In the rows, 128 means zero.
name the system of each run
run 1, K_79 (10 x 18)
128 101 88 126 130 130 181 128 115 127 133 95 148 162 137 160 102 139
157 93 145 139 146 84 124 86 120 127 121 127 135 167 156 138 149 151
134 135 125 114 112 140 122 71 89 123 124 122 126 99 136 161 118 183
82 103 102 114 146 131 145 117 91 124 108 161 117 171 110 145 100 156
139 107 174 118 119 93 88 83 103 124 103 167 110 155 104 102 131 130
84 145 139 95 100 173 86 103 82 116 131 146 104 87 123 134 123 123
67 114 112 117 147 162 119 162 138 122 103 187 116 150 105 83 119 117
161 147 162 149 105 114 78 130 139 114 121 146 111 119 96 58 126 72
96 150 127 114 113 180 99 182 119 99 172 107 127 58 133 124 143 84
122 110 95 146 142 160 150 222 194 135 106 132 135 150 140 68 138 118
run 2, K_768 (10 x 18)
107 147 129 144 140 149 134 120 154 142 122 132 143 159 159 111 127 117
152 140 107 137 153 104 141 105 137 137 138 129 135 105 116 133 138 114
119 110 142 115 104 136 145 124 140 108 141 113 143 122 104 142 104 116
121 101 111 124 146 143 134 131 121 125 127 124 146 157 158 109 137 128
154 130 103 142 120 132 123 95 132 126 122 122 115 97 140 127 134 132
118 142 132 133 123 140 133 135 115 103 136 126 143 125 102 125 93 148
139 96 113 114 138 116 127 148 100 130 120 129 121 147 128 119 140 133
134 129 139 138 98 140 103 119 129 118 119 123 105 112 149 129 138 130
111 163 131 129 146 142 128 145 117 137 126 141 139 130 121 122 119 155
147 116 120 125 125 96 135 142 123 144 116 135 104 138 105 133 135 118
run 3, K_913 (10 x 18)
118 122 149 143 131 125 136 107 161 121 120 141 145 159 121 115 111 125
141 129 115 110 150 130 120 96 106 135 143 130 149 109 130 105 142 103
106 92 113 127 119 152 128 130 147 93 128 136 121 103 123 133 121 131
138 123 131 144 144 132 129 138 140 127 120 130 152 169 138 79 124 119
152 133 99 136 132 135 108 118 110 117 140 119 119 84 147 115 150 110
109 123 127 139 116 160 138 180 155 103 126 121 131 119 126 128 113 156
161 144 113 141 134 112 133 162 114 159 112 117 122 169 138 95 135 113
148 152 132 147 108 124 115 132 128 118 148 100 105 81 150 165 149 127
106 145 140 111 119 147 159 182 142 151 114 119 140 147 118 146 116 179
162 140 111 140 124 76 143 116 103 168 109 123 94 169 125 147 132 106
run 4, K_630 (10 x 18)
131 143 111 136 159 128 147 179 145 150 132 124 144 146 135 108 142 120
169 116 123 137 105 92 139 146 142 140 117 110 99 116 114 152 141 127
129 169 135 143 114 139 153 148 129 144 136 90 141 147 152 160 116 146
133 119 104 119 153 103 164 140 134 172 106 139 125 162 123 143 138 154
146 130 142 145 102 93 144 86 122 128 119 117 109 147 116 175 105 146
100 146 147 109 148 136 139 97 97 146 134 128 158 163 148 154 122 166
102 85 116 105 136 118 133 77 120 137 96 174 111 155 111 137 119 145
117 133 164 145 121 124 99 46 109 89 138 145 137 133 124 126 102 126
85 113 139 74 158 166 95 95 87 121 142 160 158 110 132 101 143 133
93 76 118 123 117 154 97 105 146 83 115 172 107 113 106 88 118 89
run 5, K_79 (10 x 18)
149 183 110 152 130 117 138 99 109 135 123 134 127 121 96 124 90 137
104 94 134 96 141 105 137 146 101 111 156 131 129 126 93 163 129 107
124 97 159 101 97 146 118 120 147 152 96 131 128 155 151 109 144 139
120 175 111 158 136 139 111 82 121 137 122 145 111 123 151 120 127 112
107 123 124 118 159 127 135 142 133 100 151 151 147 95 78 127 115 136
142 94 135 102 90 136 132 144 123 137 112 112 128 157 115 97 118 97
119 134 137 152 131 136 93 111 129 115 139 128 111 124 180 126 160 99
126 147 112 133 149 158 133 149 150 117 129 137 150 87 116 107 121 170
153 119 98 142 114 110 153 160 120 126 120 111 115 156 102 115 101 95
140 114 171 136 128 105 103 142 129 109 156 107 129 125 159 148 167 119
run 6, K_29 (10 x 18)
135 107 143 144 131 129 141 103 155 94 141 117 170 147 121 104 102 114
144 121 94 123 141 158 116 108 102 108 143 116 152 95 146 90 132 117
125 98 104 151 106 148 134 145 152 80 124 125 113 103 111 124 103 134
166 128 133 147 128 131 118 164 116 111 123 113 148 152 130 69 117 137
146 140 102 140 110 147 105 163 108 119 129 112 93 85 151 128 149 129
124 135 140 148 109 129 142 196 161 127 105 129 110 142 110 134 116 170
167 155 126 127 133 103 124 165 96 178 113 116 116 161 142 111 154 126
116 152 140 132 113 116 131 147 136 146 136 113 91 101 144 202 156 142
110 138 148 105 140 116 163 141 146 181 101 144 142 181 118 146 125 175
144 135 114 117 143 84 134 75 89 174 128 125 108 151 149 164 156 94
run 7, K_541 (10 x 18)
114 129 136 125 157 110 118 101 122 138 134 147 127 135 143 144 155 126
122 128 139 118 115 133 133 96 155 133 115 142 130 112 104 129 116 135
112 134 135 127 139 126 128 116 128 132 134 138 139 156 120 109 119 86
124 107 134 121 142 128 105 105 138 113 139 144 130 98 133 119 155 111
112 132 125 124 111 167 123 125 144 122 118 135 134 116 123 96 112 119
131 129 104 148 153 130 119 146 126 115 135 135 131 131 133 93 134 99
148 120 125 129 115 141 111 148 127 105 140 115 123 83 127 115 139 128
118 136 108 126 115 164 135 180 121 131 120 113 125 134 140 113 120 137
159 128 100 159 140 113 135 164 127 126 124 113 115 132 148 129 145 142
155 150 130 126 102 127 136 152 108 131 136 93 124 106 128 156 124 159
run 8, K_541 (10 x 18)
163 162 123 174 139 103 136 139 160 127 135 118 127 116 124 125 132 121
137 145 132 87 115 133 133 154 99 152 145 102 135 99 112 141 137 117
104 97 102 123 126 142 163 153 154 142 117 118 121 153 153 157 137 132
176 151 133 160 133 109 138 99 144 143 126 102 148 142 159 124 134 144
124 141 111 91 135 129 146 107 75 141 146 118 139 105 104 161 113 141
105 76 138 119 133 119 165 134 157 119 123 130 147 171 116 149 114 142
167 124 158 140 122 104 104 62 111 134 120 120 137 160 160 108 137 124
81 140 124 106 143 147 116 79 88 111 140 160 126 94 107 154 111 146
107 92 152 129 140 118 139 139 176 115 108 167 145 168 85 91 105 128
154 123 151 143 114 106 72 83 100 113 130 134 104 135 147 90 149 66
run 9, K_441 (10 x 18)
159 85 152 95 94 100 123 115 90 125 137 97 126 139 118 144 132 108
80 126 137 123 133 157 117 98 114 131 129 130 126 152 187 158 146 138
127 138 120 155 156 123 131 94 154 127 98 172 134 143 111 100 110 169
149 127 130 117 114 104 120 96 94 110 142 129 123 107 74 122 100 88
72 97 153 81 127 156 111 143 106 117 148 137 133 135 138 139 145 105
114 128 132 141 124 152 107 123 165 149 82 165 110 154 152 79 141 133
147 173 112 157 137 128 112 113 135 110 145 137 124 76 100 100 116 91
105 109 123 78 131 155 141 192 119 125 152 119 148 97 96 125 133 118
142 109 122 141 100 137 124 176 156 150 96 112 102 169 166 99 151 105
162 180 120 177 144 131 111 129 144 116 151 105 132 81 165 125 153 132
run 10, K_768 (10 x 18)
125 135 140 109 132 147 135 139 147 146 103 150 148 128 103 98 116 183
149 129 109 140 119 102 122 132 97 137 121 126 100 160 120 107 125 69
111 126 163 133 130 138 101 146 146 90 161 124 133 79 139 150 156 137
119 142 110 92 127 158 158 150 138 185 95 136 144 148 117 101 119 154
156 131 109 187 124 88 126 130 136 112 128 120 90 151 135 129 129 71
126 145 178 108 134 141 120 142 134 111 173 100 175 77 132 153 147 162
104 118 74 94 116 152 179 142 127 185 85 135 114 171 123 135 109 132
168 121 143 209 130 79 109 105 155 85 132 116 110 156 161 131 135 108
121 164 158 72 137 152 127 106 88 142 170 102 182 74 125 157 137 165
81 82 71 118 115 131 175 129 139 150 76 165 82 183 106 154 95 130
run 11, K_29 (10 x 18)
114 123 142 121 140 130 111 135 128 104 132 156 129 102 92 114 124 141
127 117 139 109 104 138 110 136 113 128 118 134 120 140 112 92 120 95
116 144 143 152 128 140 102 142 148 110 141 131 122 117 145 113 143 96
132 148 128 122 128 148 132 157 164 143 121 135 139 99 107 95 129 133
140 133 106 128 115 126 146 170 132 147 128 108 118 136 115 118 126 82
144 130 147 140 129 123 135 169 160 131 148 97 142 121 154 140 157 127
140 142 101 116 119 150 160 147 146 173 107 108 133 127 145 133 134 159
145 128 95 151 136 93 168 142 128 146 124 109 111 158 133 169 128 126
153 126 152 118 139 99 141 122 114 140 143 103 151 132 144 169 148 177
106 114 102 100 121 141 149 93 95 155 104 130 112 149 150 171 125 170
run 12, K_841 (10 x 18)
122 144 129 120 154 132 149 137 128 158 131 123 159 162 142 120 132 133
157 101 104 134 131 98 132 102 126 127 121 129 107 116 126 141 142 121
110 130 150 130 124 145 131 105 121 101 151 113 157 135 139 139 109 132
132 116 105 104 151 128 132 125 103 159 114 139 136 150 135 106 142 133
140 105 123 151 118 116 111 97 127 89 127 137 110 116 121 126 118 116
109 150 156 106 137 150 116 130 101 125 147 128 161 131 124 111 119 132
129 101 93 109 126 134 124 138 120 144 100 150 100 127 117 105 138 117
130 136 159 161 113 128 104 128 150 87 137 131 127 120 120 111 116 115
120 162 132 93 133 150 125 160 109 160 135 126 140 107 120 116 140 132
125 98 96 141 107 134 143 156 163 124 104 134 92 124 119 129 126 118
run 13, K_913 (10 x 18)
121 102 143 107 104 140 112 125 135 123 97 156 106 106 102 125 126 176
110 156 135 145 125 131 123 110 110 130 122 142 125 178 121 104 96 92
127 126 147 110 154 114 95 123 128 123 154 149 129 81 116 123 167 103
108 108 128 107 85 174 131 133 158 128 100 134 123 118 112 104 107 134
122 149 108 160 158 118 133 132 144 138 131 140 128 163 138 103 129 69
163 126 133 121 129 128 116 132 154 121 149 111 143 57 124 118 159 123
106 119 97 120 98 181 164 168 147 136 112 104 130 142 138 125 101 133
160 136 109 173 163 82 141 149 146 142 129 122 119 163 151 128 153 105
173 143 141 120 103 136 127 124 126 125 147 79 146 71 141 149 139 165
87 125 94 118 122 152 174 171 110 144 112 118 116 171 136 170 102 162
run 14, K_630 (10 x 18)
122 170 149 155 128 107 97 88 109 109 146 146 105 110 114 144 122 94
90 128 170 79 142 160 115 153 132 131 147 141 165 105 118 122 145 155
115 102 114 118 103 135 126 123 155 146 95 155 98 152 112 89 122 67
145 163 155 168 144 111 101 98 157 101 168 119 141 84 141 133 149 94
125 118 121 63 122 179 143 169 134 155 135 107 167 87 120 105 141 145
132 97 79 162 115 118 158 146 167 119 116 124 99 162 124 118 111 55
196 154 160 167 145 95 112 125 141 113 164 84 158 98 165 132 164 148
121 124 71 70 104 182 169 179 99 176 109 99 126 111 133 143 125 167
131 109 96 204 141 81 171 146 168 103 111 136 102 201 116 145 90 110
205 163 184 128 135 74 102 100 79 148 144 91 150 123 150 146 161 187
run 15, K_441 (10 x 18)
117 128 102 143 153 124 143 126 123 131 133 128 130 153 148 138 132 115
151 106 141 136 127 118 124 115 141 108 126 127 140 118 124 120 130 159
129 143 117 114 114 139 135 111 90 139 127 114 131 137 130 130 112 124
104 104 124 138 149 119 127 131 125 107 131 145 123 146 134 139 133 134
146 131 153 126 109 128 109 108 124 128 113 134 129 128 120 107 122 150
104 147 110 122 135 133 128 117 100 131 135 138 114 126 121 140 120 105
109 104 150 126 135 126 122 146 150 111 125 148 129 134 113 122 132 137
143 148 139 122 106 131 112 115 122 151 115 129 118 127 127 104 132 108
98 138 111 131 148 141 131 138 134 119 147 137 124 106 128 145 136 106
138 115 144 119 122 134 134 157 158 134 116 129 142 132 115 101 128 143
run 16, K_841 (10 x 18)
129 119 126 129 145 130 150 135 138 128 134 118 160 150 133 123 122 140
161 115 119 128 123 109 125 114 105 133 126 115 121 130 137 130 139 125
107 120 123 133 132 146 125 112 114 99 140 124 135 124 146 144 121 139
133 121 124 115 144 128 132 127 112 140 112 141 142 155 122 104 123 155
139 121 123 140 119 110 111 111 102 111 127 135 101 126 118 130 125 111
92 129 153 112 134 151 114 129 118 112 141 141 142 124 127 129 125 137
133 125 115 113 122 132 127 129 128 158 95 149 115 142 116 96 128 126
128 139 140 156 122 116 109 124 140 100 141 136 112 112 115 127 126 96
107 143 150 92 129 154 128 149 132 146 139 127 152 109 117 123 135 137
140 115 96 134 109 130 142 143 153 150 98 129 100 138 127 113 130 107

runs to name
run 17 (2 x 18)
148 106 127 140 147 122 97 100 134 124 126 134 128 128 172 98 170 112
123 143 99 128 121 177 133 107 129 111 132 122 142 81 128 120 105 151
 : K_441
run 18 (2 x 18)
140 129 144 125 120 141 130 123 162 125 131 122 151 100 119 116 128 144
131 130 104 112 125 138 144 131 118 144 132 116 134 134 123 113 122 88
 : K_630
run 19 (2 x 18)
143 113 121 135 118 139 146 148 137 135 121 99 144 162 155 115 127 131
159 136 117 158 143 105 123 110 127 127 133 118 122 122 156 136 149 132
 : K_79
run 20 (2 x 18)
144 151 149 149 146 106 114 108 125 121 128 146 136 132 115 114 125 145
117 121 119 97 119 126 129 113 100 133 130 136 115 106 98 149 121 123
 : K_441
run 21 (2 x 18)
154 139 147 104 141 114 130 123 108 133 160 108 164 104 113 128 138 126
90 93 107 100 107 165 144 129 127 127 123 122 120 125 142 152 127 128
 : K_29
run 22 (2 x 18)
133 149 120 143 118 119 128 145 139 138 123 131 102 117 117 134 132 112
126 141 147 125 130 125 134 158 145 131 145 118 137 112 120 143 140 129
 : K_441
run 23 (2 x 18)
121 153 131 125 153 118 119 121 108 133 153 133 141 132 120 114 134 78
110 89 121 101 128 148 122 137 147 122 123 143 123 95 126 125 150 136
 : K_441
run 24 (2 x 18)
158 135 163 146 126 90 129 137 154 100 156 114 137 95 90 145 127 120
122 132 138 70 114 141 145 137 106 178 130 106 140 129 135 152 146 129
 : K_441
run 25 (2 x 18)
90 144 124 126 112 166 128 118 134 134 107 146 120 138 130 119 105 135
138 135 120 158 165 100 123 132 142 120 132 151 129 140 116 102 137 107
 : K_541
run 26 (2 x 18)
136 120 130 118 125 125 95 143 55 104 122 140 114 143 106 95 111 141
117 111 137 114 117 136 80 157 98 113 115 154 83 102 128 120 156 141
 : K_768
run 27 (2 x 18)
107 147 126 157 130 145 109 183 151 105 129 141 103 102 130 126 138 137
162 159 136 120 127 123 137 183 136 168 115 116 140 131 111 98 135 150
 : K_768
run 28 (2 x 18)
115 154 139 112 106 155 133 109 121 139 152 97 147 121 146 139 123 85
97 113 92 140 165 134 161 137 160 123 127 145 134 130 131 149 129 148
 : K_768
run 29 (2 x 18)
115 116 83 105 137 131 143 83 118 148 122 142 110 102 128 159 138 118
117 130 152 143 129 131 156 115 180 112 144 117 171 141 115 130 101 122
 : K_541
run 30 (2 x 18)
148 136 143 119 122 120 111 126 115 136 120 137 125 121 109 103 130 131
105 129 119 123 113 145 124 139 120 122 131 127 105 116 127 144 127 107
 : K_79
run 31 (2 x 18)
106 141 106 124 144 130 134 129 92 135 139 130 126 153 130 127 121 88
123 89 144 131 136 127 107 134 150 99 125 150 122 115 130 119 149 147
 : K_441
run 32 (2 x 18)
108 172 137 138 103 122 133 117 112 125 133 135 104 129 84 150 86 93
100 112 166 101 171 118 110 157 125 121 155 150 157 139 120 114 157 114
 : K_29
run 33 (2 x 18)
131 127 129 114 122 136 129 127 103 125 149 102 145 129 139 130 130 106
117 105 112 118 140 145 136 129 132 125 124 131 138 126 145 132 139 155
 : K_541
run 34 (2 x 18)
119 109 129 110 137 125 125 111 109 120 134 136 129 111 125 154 138 155
116 116 124 119 114 138 136 115 120 137 101 140 121 158 123 125 108 149
 : K_79
run 35 (2 x 18)
153 149 127 125 127 121 139 95 126 163 136 101 150 144 151 119 138 85
115 96 97 126 161 136 147 107 149 114 146 129 147 102 147 151 147 135
 : K_441
run 36 (2 x 18)
153 139 136 93 99 125 152 97 116 179 101 118 138 151 109 122 109 136
89 125 116 137 148 111 152 86 122 124 148 135 121 148 136 189 122 103
 : K_630
run 37 (2 x 18)
123 112 140 147 135 120 131 149 137 98 140 123 134 143 134 140 127 140
160 132 129 120 122 127 124 137 110 148 117 116 133 130 138 112 139 152
 : K_79
run 38 (2 x 18)
113 172 132 132 153 145 129 131 120 137 134 135 149 123 136 128 126 163
124 100 98 105 131 111 140 130 117 146 110 150 101 125 97 140 132 121
 : K_29
run 39 (2 x 18)
135 120 128 105 103 131 142 128 137 144 118 125 129 129 95 114 112 105
116 117 128 146 140 135 118 144 133 102 146 124 134 143 148 117 137 98
 : K_768
run 40 (2 x 18)
98 134 143 136 137 157 128 132 118 86 143 127 158 130 132 133 101 175
158 108 92 111 137 116 129 137 91 150 100 141 117 153 113 88 129 129
 : K_79
run 41 (2 x 18)
128 145 133 129 126 145 106 78 100 107 120 146 135 104 117 118 104 174
101 114 129 125 142 119 129 147 110 106 123 162 127 157 77 108 94 124
 : K_541
